First come named turns, each shown by rows before and after it. For each pair of rows after them, which turns, in which order, take the first row to the second? The first pair is done for you.
turn ker:
[-20.4   3.8  21.4  14.3  -6.0  20.0 -37.5  21.9  -9.8 -11.0 -29.8  16.3] |-> [  4.1  31.1  27.4  15.0 -11.8   6.0 -29.7 -22.1 -19.6  -1.5 -22.5  20.8]
[-17.8 -34.2  12.0  17.6   1.9  -5.7  -9.3  27.4  22.0 -10.9   1.1   4.3] |-> [ 15.6  -8.7  16.8   3.4  12.9 -21.0  -2.8 -38.8   5.9 -10.2 -21.8   2.5]
[ 24.0 -68.9 -55.1 -15.6  45.1 -25.5  33.1  -7.7   1.0  -7.1 -28.4 -35.6] |-> [ 47.8 -18.7 -42.2  12.2 -17.8 -50.4  51.0 -31.4  13.8  23.2  36.7 -27.8]
[ -1.8  16.1   6.1  26.8  -3.1  -9.1  -5.3 -24.9  11.5  29.0  -1.0  -1.1] |-> [-27.4  -9.1   4.8  25.7  10.2   6.2 -13.3  10.9  16.1  21.5 -11.5  -1.6]
turn pamo:
[ 43.2  -0.7 -15.6  -0.9  -6.7 -11.5  27.1 -44.2 -31.2  15.5 -15.4   2.3] |-> [ 30.8 -16.9 -18.1   8.2  -3.9  -7.3  11.7 -39.8 -33.2  32.7 -21.6  -5.6]
[  2.7 -30.6 -19.2  -6.3  -0.7  -3.9  -7.1  10.1  -5.4  -0.5  -7.2  -5.1] |-> [ -4.7 -28.9  -9.6   3.1 -10.9  -9.5  -7.3   9.4   5.3  -0.6   4.1  -6.5]
[ -8.6 -23.7 -16.3  28.0 -31.6   5.2 -18.6  42.1  -0.4  47.7  15.6   9.8] |-> [ -4.6   7.2   4.6  30.1 -46.4  -8.6  -6.9  36.8  15.6  25.2  45.1  11.5]
[  9.9  -5.9  -9.5   0.3 -12.9 -12.6  16.7  20.6   3.6  -0.2  13.0  -1.1] |-> [ 12.9  -8.1 -12.9  -6.5 -10.7  -6.1  19.7  17.1  -1.1  -3.0  10.7  -0.9]
turn Voso:
[ -2.3 -19.0 -29.3 -28.9 -36.5  -7.8  34.0  53.4  -7.2  -1.7  15.8   0.2] |-> [ 27.2  17.9 -11.4 -45.0 -33.6 -24.2  47.3   4.0 -14.5 -21.0  15.7   9.1]
[-13.8 -11.1 -12.6  23.6  -8.1   2.5  15.6  13.9  -9.5  32.5 -15.1  -5.6] |-> [ 10.1  14.5  -6.9   5.2  -1.8  -0.4  23.3 -17.4 -26.7  21.1 -22.8   1.4]
[-29.8  18.7  11.1   8.6   5.2  12.8 -42.1 -10.7  23.5  40.0  14.2  11.8] |-> [-18.0  20.8   6.3 -15.5  10.6  32.6 -41.6  -5.1  -2.6  34.6  -5.3  20.1]
[ 10.5 -12.8  13.8  -9.6   3.6  28.3  -1.3 -23.8  23.4 -27.8 -14.9 -12.4] |-> [ -5.8 -26.5  13.3   7.0  -2.7  24.2  -1.3 -15.1  35.6 -18.7 -10.4 -15.8]
turn baki:
[-25.5  23.2   2.1  12.5 -18.4  20.3 -23.8  -1.3 -28.7  26.5  -3.7  17.4] |-> [-17.9  26.6   5.2  25.1 -19.1   5.9 -21.2 -25.3 -21.3  27.1  -2.4   8.0]
[ 20.5   7.8 -14.3  -1.3 -16.4 -16.2  17.4  -9.9  18.5  -0.6  37.2   7.6] |-> [  5.4   8.6   3.0  -2.3  -5.2 -14.6  12.4  -0.3  33.3 -21.7  29.7  12.0]
[-35.0 -47.4 -15.9  29.9   0.6  -3.7 -18.1  25.5  34.0  24.7  -0.7 -20.1] |-> [-33.6 -47.9 -23.7  31.6  -6.4   1.7 -14.4  28.0  28.5  31.5   1.5 -17.4]
Now pairs of rows:
(2 to 3 turns a pair)
[ -8.5 -11.0  -5.2   7.0 -38.3  32.1 -29.1  46.8 -14.5  18.6  14.3   4.4] |-> [ 27.4  12.2  -3.7  17.5 -55.3  -4.3 -10.2  -5.3  -7.4  28.5  40.1  -7.2] => baki then pamo
[ -8.1  20.1   8.2  19.6 -46.8 -45.4  37.6  22.7  32.6   5.2  72.0   1.7] |-> [-50.0 -63.0   0.8  -0.3  40.3  -8.8 -10.4  40.5  27.6 -25.6 -35.5 -18.9] => ker then pamo
[  3.2  21.6  54.7  -0.5  19.3 -24.9  -9.6 -59.2  11.6 -22.1  -8.0  -6.1] |-> [-11.4   5.4  40.2 -34.2  35.9  17.0  -9.7  -7.4 -17.0 -46.0 -32.5   8.8] => pamo then baki
[ 18.2  41.3   7.5   8.9 -27.3  -6.9  12.2 -41.2 -11.3  10.7  18.4   2.6] |-> [-13.5  32.3  12.5  -9.1 -27.3  23.2  14.8  28.2  -5.3 -20.5  23.7  22.0] => ker then Voso then ker
[ -4.2  27.8   5.5  -8.6 -16.8  40.8 -20.5  39.5 -29.1  19.4  19.2  28.7] |-> [ 19.8  16.5  -7.9   5.1 -24.2  24.8 -13.9   4.1 -36.8  49.9  20.9  18.3] => baki then Voso then Voso
[-14.3 -25.2  -4.5 -26.0  12.5 -10.5   6.3  20.1  -8.5 -43.1 -15.0  -1.5] |-> [  8.4 -16.2  -8.9  -7.4   8.8 -45.6  10.6 -29.8   2.0 -32.8  -6.5 -17.0] => baki then baki then baki
[ -8.4 -53.0 -24.1  -5.6 -15.4   2.0 -18.2  11.9 -31.6  46.8 -26.4 -18.5] |-> [ -8.0 -49.1  -2.8  -0.9   4.3 -13.0 -28.2 -26.9 -19.0  32.7 -46.1 -27.5] => pamo then ker
[-7.2 -7.4 24.1 14.3 -7.1 -6.2 11.6 -7.7 13.5 11.9 -2.0 -9.3] |-> [  7.1   9.1  20.8   3.3 -12.1  -4.7  17.7 -14.4  -3.1  16.2   2.0  -1.4] => ker then Voso then ker
[-21.3  37.9  43.8  16.2 -28.5 -19.1  15.3  35.1  46.6 -55.9  55.4   3.7] |-> [  9.4  70.8  46.9 -30.3 -10.4   2.0  22.9   8.4   1.6 -72.8  32.2  28.1] => Voso then Voso
[  1.9  22.1  10.5 -26.3  48.2  64.4   6.8   2.8 -31.6 -16.9 -41.2   9.9] |-> [ 13.5  37.0 -12.0  18.9 -30.6  49.6  26.2  24.1 -16.8  45.0  46.4  13.4] => baki then ker
[  8.3  25.8  10.0 -30.3   9.3 -12.1  36.7   3.8  -8.8 -41.7   7.3  19.9] |-> [ 11.0 -12.3 -18.5 -33.0  13.0  12.1  18.9  13.7 -39.5  -7.1 -22.1  17.0] => baki then pamo
[ -7.4  13.2  26.0 -23.0  14.1  25.4  -9.0  17.1 -16.6 -19.5  -8.7  22.3] |-> [ -2.3  28.9  41.9   0.5  11.3   8.3 -18.9 -27.6  -5.5 -10.7  -4.0  13.8] => pamo then pamo then Voso
[-15.2  -4.6  -1.0  -8.8   3.7  49.8  10.8 -13.1 -36.4  17.0   6.3  25.2] |-> [-44.1 -30.9  11.9  15.5  14.6  31.3  -0.4   6.5   9.5   0.0   9.8   7.0] => Voso then ker
[  6.8  23.5  22.7  50.7 -20.1 -29.2   9.3 -33.3  22.9  13.7  14.6  -3.7] |-> [-25.6   0.0  19.6  58.1 -25.0 -16.6   3.8  18.5  33.9  13.4  19.0  -2.8] => ker then ker then ker
[ -5.9   9.2 -44.2  -7.2 -22.7  38.0   6.6  25.6 -30.0  39.1  -4.3  15.3] |-> [ 19.3  52.8 -19.5  -7.2 -31.0  19.1  10.9 -28.0 -26.8  29.3   6.6  16.6] => pamo then Voso
[ 19.5  13.8  -4.9 -14.7 -14.0  17.8 -16.8   4.9 -22.7   9.9  11.3  15.3] |-> [  0.3  15.9  16.9  -0.3 -12.8  10.0 -25.1  19.4  12.6  -8.9  24.4   7.7] => Voso then baki then baki
[-11.1 -24.8  -5.5   7.5 -10.4 -17.7  -3.3  -1.0  32.7  16.2  -6.3 -13.0] |-> [-19.7 -13.3   5.3  -5.5  -8.0 -10.8   7.7  28.1  38.6 -12.9   2.0  -2.8] => pamo then baki
[ 19.0  28.5  -0.2 -14.1   7.6   9.8   7.3  -4.9  -7.2  -9.4  -2.8   6.3] |-> [  6.6  -1.2  -9.0  17.1   2.5 -10.6  -8.2  -7.3  24.4  15.8   0.8 -12.4] => pamo then baki then Voso
[-14.2  12.7  -7.6  -9.9  -4.2  29.1 -20.6  12.3 -17.4   4.1  -7.5  -7.7] |-> [ -6.1  19.1   5.5  -6.1   9.2  11.5 -21.5 -25.5  -7.5 -10.2 -15.4 -16.4] => Voso then ker then ker
[ 47.9  40.2  28.5 -21.9 -15.3  -8.6  15.6 -52.1 -34.6   4.8  15.0   8.4] |-> [ 15.5 -50.2 -20.2 -31.1  23.2  24.0  -3.6  24.9 -51.4  21.1 -39.0  -4.8] => ker then baki then ker
[-33.3  -6.7  34.0  27.0  -8.6 -10.8  -8.3 -11.5  52.1  11.9  29.1 -34.7] |-> [ 25.6  37.5  16.5 -27.6 -10.9  23.8   6.2 -43.9 -33.6  30.6   9.5  -1.0] => Voso then ker
[ -6.0  14.2 -21.6   7.7  11.5  18.0  -2.0  18.4 -35.9  30.2 -23.2  10.3] |-> [  6.1  33.1  -7.4  32.5 -13.5 -10.9   6.4 -15.3  -8.8  39.1   8.3   1.6] => ker then Voso
[-18.6  21.0  12.0 -11.8   1.2 -31.1   5.7  -3.9  28.1 -48.3  21.0   0.7] |-> [-39.6 -23.1  -6.2  -8.5   9.4 -10.9  -5.8  40.7  24.6 -34.6   5.5   1.1] => ker then ker then Voso
[ -5.0 -40.6 -42.1 -15.3   3.6   0.9  46.8  56.1   2.1 -12.0 -11.9  30.6] |-> [  6.3 -24.9 -26.6  -1.8  -8.9 -34.8  65.4  27.1  36.0 -25.8  15.1  19.9] => Voso then Voso then pamo
[-35.1  10.6  32.3  37.6   3.3  11.2 -64.2 -22.5  37.8  33.5   0.6  14.3] |-> [-42.3  23.9  32.4  -3.4  11.6  37.5 -56.6  28.5  17.7  -3.0  -0.9  36.0] => ker then pamo then baki
[ -4.4   2.2 -14.4  13.0 -48.4 -24.3  11.4  68.9  17.0  -2.1  37.3 -10.2] |-> [ -8.7 -20.0 -32.1  -0.3 -24.9  20.3 -27.1  62.2 -31.9  33.6 -19.1  -1.1] => Voso then pamo then pamo
[ -0.7  -3.1 -19.6  -4.2  35.9  20.8   6.0  35.9   5.2 -36.7 -31.5 -16.5] |-> [ -1.1  -2.8  -9.4  25.0  27.1 -17.7   8.3  -0.7  43.1 -28.5 -13.0 -32.8] => Voso then pamo then Voso
[-16.2  -5.4  -3.1 -27.9   4.1   4.6  -9.5  24.3 -14.0 -13.4 -16.3   0.3] |-> [-10.7  13.2   7.7 -23.8  -4.6 -11.0   4.6  18.0   3.2 -27.7   6.2  -2.0] => Voso then ker then pamo
[ 14.7  32.8  22.9  11.1 -38.3   9.4 -13.7  -7.4 -12.9  34.4  19.4  19.9] |-> [ -7.0 -13.4   7.5  -7.6  11.2  34.5 -29.5  12.0 -30.1  21.3 -41.7  11.6] => Voso then ker
[ -3.5  -9.0  -8.1 -18.5   7.3  19.1   5.3  21.9 -22.3  -3.2 -18.4   4.7] |-> [-14.2   8.4   8.6   5.0 -22.7   5.8   0.9  26.9   6.7   7.1  19.4   5.9] => pamo then Voso then ker
[ 22.6  57.4   5.6   3.6  -4.8  -5.5  17.8   0.3 -13.0 -17.4  20.4  33.8] |-> [-11.8  12.4   7.0  50.5  -0.3 -31.7   0.7   9.4  41.5 -13.1  23.0   5.3] => ker then ker then Voso
[ 25.1  18.3 -29.6  18.6   4.1 -35.8  26.0   3.2 -30.5   8.8  39.1 -35.9] |-> [  5.9  -9.5 -42.3  11.3  19.3 -17.6  21.3  44.5 -34.8   5.5  20.6 -34.8] => pamo then ker
[-32.1   7.6  15.7  18.6  -9.3  21.0 -25.8  37.0  14.8  -1.8  19.6   9.7] |-> [ 10.6  45.6   5.0  -1.2 -29.3  12.6   8.2   4.6 -14.6   3.1  36.5  20.1] => pamo then baki then Voso
[ 48.4  37.0 -20.8 -49.8 -28.2   3.2  44.8   6.2 -55.9  19.4   9.8  26.4] |-> [ -5.8  17.9  28.5  23.0 -34.6 -53.9  30.9  16.8  53.3  -8.1  56.3  -9.0] => Voso then baki
[ 33.5  28.3  39.6 -11.2  -6.4   3.4  -4.9 -26.0  22.5  -9.5  12.2  -9.6] |-> [ -3.7 -18.1  31.7   7.1  16.9   2.8 -20.1   2.6  45.7 -10.2   0.2 -26.4] => ker then ker then Voso
[-15.8   6.3  27.8 -12.5  21.0 -61.3   3.6 -10.7  14.8 -26.4  50.5   4.3] |-> [ 20.1   4.2 -18.8 -25.3  -4.2 -46.6  14.4  -7.9 -28.5  27.8  53.9   9.1] => baki then baki then baki
[ 10.8 -25.9 -31.1  16.9 -22.5 -23.2  27.4  11.2   9.3  14.0  29.9 -17.3] |-> [ -7.8 -41.7 -30.8   4.1  -3.8  -5.0  22.5  45.2   6.4 -10.1   8.2 -12.7] => Voso then Voso then ker
[ -5.4  12.7  -8.9  13.8 -25.9 -22.7  16.9   3.1  33.6  10.5  13.6   2.4] |-> [  2.5  26.8 -10.9 -23.8 -13.4   7.0  18.3  16.1  -3.5  -9.2  -8.2  24.1] => baki then baki then Voso
[ 17.7 -38.8 -22.2   6.4  -9.6 -27.4   1.3   0.8  -2.3  14.8  23.1 -16.2] |-> [ 20.3 -44.3 -22.8   1.8  15.7 -21.4  -6.7 -16.0 -15.5  18.7  -4.2 -17.4] => ker then Voso then pamo
[-13.4 -17.1   9.5  26.9 -20.3  15.7  11.1  24.2  -6.9  47.8  -2.2 -15.3] |-> [-10.7 -20.3  32.9  25.1  17.3  -2.0  -0.2 -18.0   8.8  15.5 -40.2 -36.7] => baki then baki then ker
[  5.1  -6.7  -3.4 -16.2   4.1  16.8  -0.7  16.7 -20.7 -15.2 -19.4   5.0] |-> [ 13.8  24.1  12.5   0.6  -7.2  -8.4  12.1 -17.2  -1.4 -12.4   3.9   0.3] => ker then baki
[ 11.4   7.2  40.1 -12.0   7.9 -27.7  11.8 -15.5  13.1 -29.7 -12.3  13.9] |-> [ 20.5  -1.8  -5.0  -6.8 -35.3  -8.3  22.0  29.5 -15.3  24.2  17.0  25.8] => ker then baki then baki
[-19.2 -12.6  28.3   9.8  36.2  21.0 -40.2 -19.8   0.8   4.0 -44.8  -4.7] |-> [-23.0  22.7  55.7  22.7  12.3  -1.9 -31.0 -24.9  32.0 -12.4  -4.7  -3.5] => pamo then pamo
[  0.4 -14.5 -40.2  -2.0 -16.2   6.0  -3.4  -8.3 -18.8  54.4   9.0 -16.5] |-> [ -4.6  27.5   9.5  -1.1 -12.2 -32.9  17.0 -33.1  25.1  -6.6  34.4 -21.9] => pamo then baki then pamo
[ -0.3 -14.2  -0.6   6.5  45.6 -30.0  64.6   2.5  56.3 -44.1  -7.7 -11.3] |-> [ 18.5  24.4   1.0   7.7   3.8 -29.3  80.4   2.0  47.0 -30.0  32.8   1.9] => Voso then Voso then ker
[  2.3  29.4  15.5 -21.3  -1.0  16.2  -4.8  12.3 -25.0 -20.3  -7.0  21.1] |-> [  9.3  40.5  25.1  -9.5 -11.3   0.0   2.8  -8.5 -16.4 -24.2   4.3  15.0] => Voso then Voso then Voso
[-18.1   1.2  23.0   7.0  14.0  48.2 -26.8  21.1  -0.6  -6.8 -21.2  10.3] |-> [ -0.6  34.4  32.6  23.7 -19.6  12.7  -2.2  -2.2  27.2  -4.4  28.7   3.7] => ker then Voso then pamo
[ -9.9 -44.9 -39.0  23.0  -8.7 -10.3   9.3  46.3  18.5  72.6  24.2 -12.5] |-> [ 39.9  47.0  -9.1 -24.7 -32.1  -4.0  46.7  -1.9 -23.2  41.1  48.5  20.3] => Voso then ker then Voso
[  7.3 -15.2  34.0  25.9  15.5  35.6 -32.2 -26.5 -34.8  18.4 -45.8  35.8] |-> [-18.2   3.9  58.2  40.7  -9.8  34.3 -31.7   7.4  -3.4   3.4  -3.5  42.3] => pamo then pamo then baki
[-36.7   7.6  -6.4 -41.0  30.4  10.5  12.1  69.3  -7.3   0.5 -26.6  48.3] |-> [-13.5 -17.8 -46.6   4.6 -14.5 -26.8  20.4  32.6   2.7  79.7   5.6  20.8] => baki then Voso then Voso
[ 18.3  26.0  29.9   7.6 -15.7  -9.1  -4.3 -28.3   5.2   4.2  22.7   4.2] |-> [  4.4 -32.3   7.6  -2.1  30.1  -1.1 -15.4 -14.9   0.9  -4.5 -28.9 -11.5] => pamo then Voso then ker
[ 29.5  44.4  16.4 -11.9  -8.0  -9.9  36.5 -22.0 -15.8 -15.8  53.7   4.3] |-> [-16.9  -3.2   1.8   5.1 -10.5   3.6  25.8  57.3  11.9 -13.2  64.5  -2.1] => pamo then baki then ker
[ 25.2 -21.0  -6.7  -7.3 -30.3 -49.2   7.8 -61.5  21.8  15.9   3.9 -15.1] |-> [-31.0 -52.4  11.7 -35.0   7.4   6.3 -18.7  30.8  16.4 -31.5 -34.0   0.5] => baki then Voso
[-21.6   2.0   7.8 -20.1  18.1  49.8  -6.9   2.9 -40.8 -28.9 -39.1  15.3] |-> [-50.7  -3.2  32.5  31.1  -2.2   1.4  -6.7  12.6  38.4 -34.0   9.6  -6.7] => Voso then ker
[-30.7 -14.2  24.0  31.6   3.2 -19.2  -8.3  17.4  60.1  -9.6  21.9  -5.8] |-> [-44.0 -31.2   8.6  17.3   6.2   5.7 -14.4  51.4  36.4  -5.6   4.9   1.3] => Voso then Voso then Voso
[-31.9 -15.7  -9.6   7.4   4.2  43.9 -27.4  48.5 -15.9  19.1 -13.0   6.5] |-> [  8.9  16.1  -1.7  12.8   1.1  24.9 -31.6 -44.8 -34.5  36.7 -29.7   2.6] => ker then pamo
[ 41.8   9.0 -17.8  -9.5  -0.7  -0.1   4.0 -65.6 -29.1  30.8 -16.7  -5.6] |-> [-23.3 -22.9  22.6  -3.5  48.7  -0.1 -20.2 -15.1  30.5 -36.6 -41.5 -20.8] => baki then ker then ker
[-12.5  -3.8  40.2  45.5  -1.6 -19.8 -59.8  -1.8  49.5  21.0  19.6  -3.1] |-> [ -0.2 -17.5  27.9   1.6  47.8  11.2 -69.6 -10.7   3.7  -3.4 -53.7   6.8] => ker then Voso
[  7.9  21.2 -21.7   0.2 -24.0 -17.8  19.1  36.5  -5.5  25.1  20.4  10.7] |-> [-24.7 -15.4 -16.3  -0.4  10.6 -14.2   6.5  59.9  11.5  -7.8 -11.5  -2.9] => Voso then baki then ker
[ -3.3  12.1  -1.8 -12.2  -9.6  44.4 -13.7  16.4 -23.5   5.4  -7.1  19.6] |-> [ 17.4  32.5  12.4  -9.0 -11.2  19.9 -10.6 -34.5 -19.8   0.6  -6.7  17.3] => pamo then Voso then pamo
[  7.0 -16.8 -16.1 -21.4   1.3   2.4  31.5  40.0   5.2  -4.5   4.9  -3.1] |-> [ 14.0 -18.0  -5.9 -16.6  21.7 -11.3  27.0   3.1  15.3 -19.0 -16.8 -12.8] => Voso then Voso then ker
[  4.0  29.6  17.8  -5.3  -0.2   0.7 -11.5 -29.4  -0.9 -15.4  -4.1   9.0] |-> [-14.9  18.7  13.4  12.0 -16.7 -10.0  -5.2   3.7  33.4 -18.8  25.2   1.5] => Voso then pamo
[ -2.1  -0.2  16.4  10.5 -20.1 -12.8  10.2   2.0  41.9 -14.8  18.1  -3.9] |-> [ -8.9 -12.9  13.8  11.9  -0.6 -14.7   1.6  -8.2  42.1 -25.6  -4.0 -11.6] => baki then ker then Voso
[ 18.5  21.8  -9.0  -7.4 -13.0  10.1 -13.2 -50.4  -7.9  52.6  -2.9  11.7] |-> [-11.0  11.8   6.9  20.7 -23.9  -6.7 -12.1 -16.9  41.4  42.1  33.6   3.5] => ker then Voso then Voso
[ 18.7 -24.7 -12.4   0.4   9.3 -16.9  -2.0 -11.7  20.6  25.5  11.2 -24.1] |-> [ 20.0   7.8   9.3 -35.5  23.5   6.0   1.6  -9.5  -1.0 -22.6  -8.6  -5.0] => baki then baki then Voso
[ 20.5 -14.9   5.6  35.3  -2.4 -33.5  -0.7 -26.7  25.9   1.5  25.0 -33.0] |-> [ -1.5 -37.6 -24.0   7.4   2.5   1.7  11.5  53.8   5.0 -13.3  20.9 -19.4] => pamo then ker then baki
[-13.0 -38.3  -2.7  41.8  11.7  17.9 -14.9  22.1  10.3  36.1  -8.4 -26.5] |-> [  9.0  -7.5  18.4   1.8  50.5  13.0  -8.2 -26.5  -9.1 -10.2 -44.1 -19.1] => pamo then baki then ker
[-16.1  -7.0  -2.5   2.0   2.8  36.1 -41.6  24.1 -16.5  26.5   2.3   5.7] |-> [  0.4  25.0  14.9  14.1  -7.0  13.0 -38.6 -30.6  -7.0  32.5  14.2   3.7] => ker then pamo then pamo
[  0.3 -21.1 -22.3  38.8 -19.3   7.0 -18.6   3.8  -3.5  70.5  19.2  -8.0] |-> [ 21.4  -3.9 -17.9  29.3 -16.2  -1.2 -19.7 -35.8 -20.3  69.3   6.9 -10.4] => ker then ker
[  2.4 -24.3 -22.7  15.4   1.8 -32.1  -0.1   3.6  31.4  -4.1   0.1 -17.9] |-> [ 12.3  -3.5 -18.8 -31.1  22.0   1.5   4.7   9.4 -12.8 -28.1 -28.4   6.5] => baki then Voso
[  3.8  38.8  52.4 -16.2   7.3 -39.8  10.0 -49.0  30.8 -52.6   4.2  -2.9] |-> [-15.9  21.0  33.2 -37.3   5.5 -17.6  28.0  34.3  24.7 -74.0  14.8   7.0] => ker then pamo
[ 25.5  25.3  27.6  14.5 -32.2 -32.3   2.7 -17.6   6.2  13.5  45.8   2.0] |-> [  9.5  31.1  40.8 -29.7  -3.5   1.0  12.3  21.7  -7.0 -44.3  23.1  18.8] => pamo then baki then baki
[  3.2 -39.1 -38.9  15.0 -15.5  -8.7   0.5  16.9 -18.1  30.0   5.8  -3.6] |-> [ 18.0 -18.1 -38.1  15.2 -22.4 -16.3   2.3  -6.0 -19.3  35.0  10.3  -4.2] => ker then ker
[  0.4  -5.2   0.4  10.2  -7.7 -27.9  10.0 -38.8  29.1  -6.9  16.6 -15.0] |-> [ 21.5  -6.8 -21.2 -12.9  -6.9  -2.6   8.4 -49.4 -16.4   9.3 -10.6  -2.7] => Voso then ker
